One turn or mirror swaps these rows in pairs. Which row does each one swap with?
The rows were stretched afterwards, more along some directions than others.
tiva: [  9   4  11  -2 -10  -6  -8 -27  24   4  -8   1  20  -9  -9 -15 -17  10
 -21   4   5 -18  41]
Rezo: [  7   7  13   5  12  -5  19 -22  -5 -14 -11 -17 -44  -2 -10   4   7 -14
  -2   2  -3   2 -12]
geve: [  0  14  20   0   1  11 -24   9  18   0  19  20  -1 -23 -24 -18  -6   4
  -8  26  -2  -8  29]
Boni: [  7   1   8   0  -6   1  -9 -33  26   2 -13   9  32  -5  -7 -10  -8   9
 -10   0  -2 -17  43]
kevag: [ 18  14  14   6   9  -9  17  22  -4   5  -8  -4  -3 -14   2 -22 -32  20
  -8  -2  17  37   2]
Fot: [  6  14  20   4   3  14 -27  -3  20  -4  11  24  -2 -25 -25 -17  -9   6
  -7  21  -3 -14  32]
gonam: [ 18  -4  -6  15 -10   3  14   5 -33   9  -6  31   9   2  -2   2 -10  -5
   5  -5 -22  25  18]
Guzi: [  9  -3  12  -5  -9  -4 -10 -20  18  11 -10   7  24  -6 -12 -14 -18   5
 -22   9   2 -26  39]
tof: [ 12  18  13   7   5 -13  15  24   3   5   4  -3  -4 -15  -3 -24 -32  15
 -14  -5  20  36   2]
nizi: [  5  12   5  -2   2 -14  12  35  -5  16  11 -10  -8 -11  -2 -25 -29  16
 -12 -10  18  33  -2]
meke: [  8   2  12   3  -5  -5 -14 -26  21   7  -7  10  31  -3  -8 -10 -16   3
 -20  16  -3 -20  41]
gar: [  6   1   7   7   2  -5  13 -11 -13 -10   0 -10 -48  -4 -15  -2  11 -17
   2   4  -8  -4 -13]
Tus: [  2  -6 -11  20  -1  -7   6 -10 -18  43 -36  13   8   9  -7   5   2 -11
  17 -20 -15   6  14]
dateb: [  3  20  23   6   3  11 -21  -6  25   1   8  19   1 -25 -25 -16 -10   7
  -2  18  -2  -8  28]
nifut: [  8   1   4  -5  -3   1   8  16 -36   8  14  25   9   0  -8  -6 -13  -9
   4   4 -20  20  23]
nogur: [ -1   0 -12  12  -2 -10  10  -2 -28  40 -33   8   6  10   1   6  -1 -14
   7 -15 -12   6   8]
lub: [ -1   7  -6  23   2  -2 -23   1  -6  37 -13   7 -40 -15 -17  10   0 -30
  -5   3 -17 -15  -6]
Raru: [ 10  -4  -8  16  -1 -12   7  -7 -25  33 -37   9  12   8  -5  -4  -5 -13
   3 -13 -17   2  12]
gafog: [ 11   7  -2   8  -7  -3  10   8 -34  11   3  30  14   3  -2  -2 -11  -8
   5  -7 -23  23  11]
Gudez: [  5   1 -13  13 -13   7  -7  -7  11  14  13 -11 -42  -3 -16  15  -8  -3
   1 -27  20  -2  15]
vegug: [ 15  -3  -3   6  -6   0   8   2 -36  15  -2  35  20   7  -7   4 -16  -8
   5  -4 -20  12  22]
fir: [  3  20  20   2   1   9 -28   1  24  -5  17  17   0 -26 -23 -19  -9   1
 -11  24  -7 -13  26]
sazed: [ 12   7   4   5  -8  -1  12  12 -35   8   5  27  12  -2  -3  -5 -19  -6
   0   0 -18  25  19]
bava: [  8   2   2   7  -9  15 -14  -5   4   3  19  -7 -45  -8 -20   8 -13   0
   0 -11  17  -4  31]
monik: [  3   1 -12  15  -7 -11   4   1 -32  36 -25  14  14   8  -4  -4 -11 -12
  13 -13 -14  10  14]
bem: [ 15  13   6  15   2 -21  14  27 -12  12   9  -2  -1  -4  -9 -24 -40  12
  -9  -5  12  39  -6]
vepav: [  2  -2  -8  11   3 -14   2  -6 -23  34 -27  10  10  13 -11   0  -2 -16
   7 -13 -14   0  15]
Kom: [ 16  12  11   4  -1  -7  13  29  -8  11   2   1   3  -9  -3 -24 -36  23
  -8  -5  21  33   8]
Ful: [ 11  -1  12  10   1  -8  17 -14 -10  -4   2 -15 -43  -3 -17  -3   3 -14
  -6   8  -5  -3 -11]
sumef: [ -5   4 -12  20  -2   0 -25   6 -15  36 -12  10 -42 -10 -10  15   0 -30
  -9   3 -11 -14  -8]
faso: [ -1   4  -9  31   1  -3 -20   1  -5  35 -13   3 -44 -12 -12  11  -7 -29
 -10   8 -10 -11 -10]
navo: [ 11   4  12   9   2   0  11 -21  -6  -7  -4 -13 -52  -6 -14   5  14 -13
  -4   1 -10  -4  -3]
livet: [ 19  -1   7   8   1  -3  20 -13 -11 -18  -7 -10 -41  -4 -19  -5  10  -7
  -1  -5  -8   6  -4]
tukub: [  6   4   7  -2 -12  -3  -9 -26  23   0  -3   5  30  -3  -9 -10 -11   8
 -17   4   4 -22  37]
Bagug: [ 11   6  -2  10 -10  -2   6  10 -41   8  12  27  11   4  -3  -5 -20  -9
  -3   4 -20  22  18]
leza: [ 12   5  14  25   6 -10  22 -26  -3  -3  -7 -15 -51  -7 -18   3   2 -16
  -2   5  -5   8 -11]
nol: [ -4   0  -9  15   0  -8   6  -4 -22  35 -29  12   9   9  -5   0  -6 -15
  18 -10 -12   7  10]
Rud: [  8  -2  -5  15   2  -2   9  -8 -30  35 -37  14   3  11  -4   3  -5  -8
  11 -14  -9   6  21]
Tadof: [ 17  19  11  16   0 -10  12  22  -3   7   7   0  -5 -13  -8 -24 -43  18
  -6  -5  16  41   6]
gutok: [ 12  -1 -14   5 -13  11 -17 -13   8   4  11  -2 -25  -4 -18  13 -14  -2
   5 -29  20 -14  23]
mazi: [  8   4  -3  23 -16  15 -13  -8  11  10  17  -5 -39 -10 -17   8 -13   0
   3 -13  20  -4  25]
nipib: [  9   5   9  15   5  -7  21 -20 -10  -4  -4 -16 -52  -3 -18  -1   8  -9
  -1  -1  -5   8  -6]
dubif: [ -5   5  -6  12   2  -2 -27   3  -9  39 -12   3 -37 -13 -12  12  -6 -31
 -10   3 -13 -20  -8]
vozu: [  9   2   8  11   1  -5  17 -19  -7  -5  -3 -16 -50  -6 -18   3   8 -12
   2  -2  -5   1  -8]
tofib: [  4  15  16  -2   1   9 -22  11  17  -5  21  17   1 -21 -28 -24 -11   7
  -6  18  -1  -7  28]
Guvit: [ 10  -3 -10   9 -17  12 -11   1   1  17  14  -9 -38  -7 -17   6  -9   3
   9 -23  17  -1  15]
beve: [  6  -5  -7  11 -14  16 -18  -2   3  14  16  -4 -43 -10 -19  12  -4  -6
   7 -11  14 -12  20]
sumad: [  2   4   1   4  -3   3  17   7 -33  14   2  26   3   3   0   4  -8 -10
  11  -5 -16  26  17]
kon: [ 10   1   2  10  -8   2   8   8 -34  12   1  34   6  -2  -1  -1 -12 -10
   2   5 -20  14  19]
fid: [ 10   1  -6   4 -11   7 -13   2   3  10  16 -12 -42  -9 -21   2 -19   1
   1 -19  17  -3  19]
Nif: [ -1   5  -7  23   5  -2 -26   3 -14  29 -14   7 -41 -12 -12   8  -4 -31
  -7   8 -14 -16 -13]
vin: [  3   1 -13   8 -13   9 -13  -9   9  12   9 -11 -36  -2 -12  15 -13  -1
   3 -27  25  -7  16]
zad: [ 16  13   9   5  -3  -9  13  36 -11   8  14  -1  -1  -7  -6 -25 -32  18
  -9   0  14  37   4]
sev: [  6  13  17   3  -3  11 -24   7  13  -3  15  21  -5 -22 -25 -19  -5   7
  -7  23  -1 -10  24]
bute: [  4   4   0  -6  -6  -9 -13 -25  19   1  -4   3  34   3  -3 -10 -21   5
 -19   1   6 -20  26]
Por: [ -5   2  -7  25   1  -4 -22   2  -6  38 -11   4 -44 -11 -16  14   1 -32
  -9   8 -10 -17 -10]
Zot: [ 15  20  12   6   0  -7  15  20   3   5   3  -5  -7 -14   0 -21 -35  21
 -13 -15  22  40   8]
zorer: [ 10   2  16  -5  -6  -3 -13 -21  23   0  -5   3  27  -6  -8 -17 -15   7
 -25   8   0 -20  39]

Swapped with Kom: vin
Swapped with fir: lub
Swapped with Rud: bute

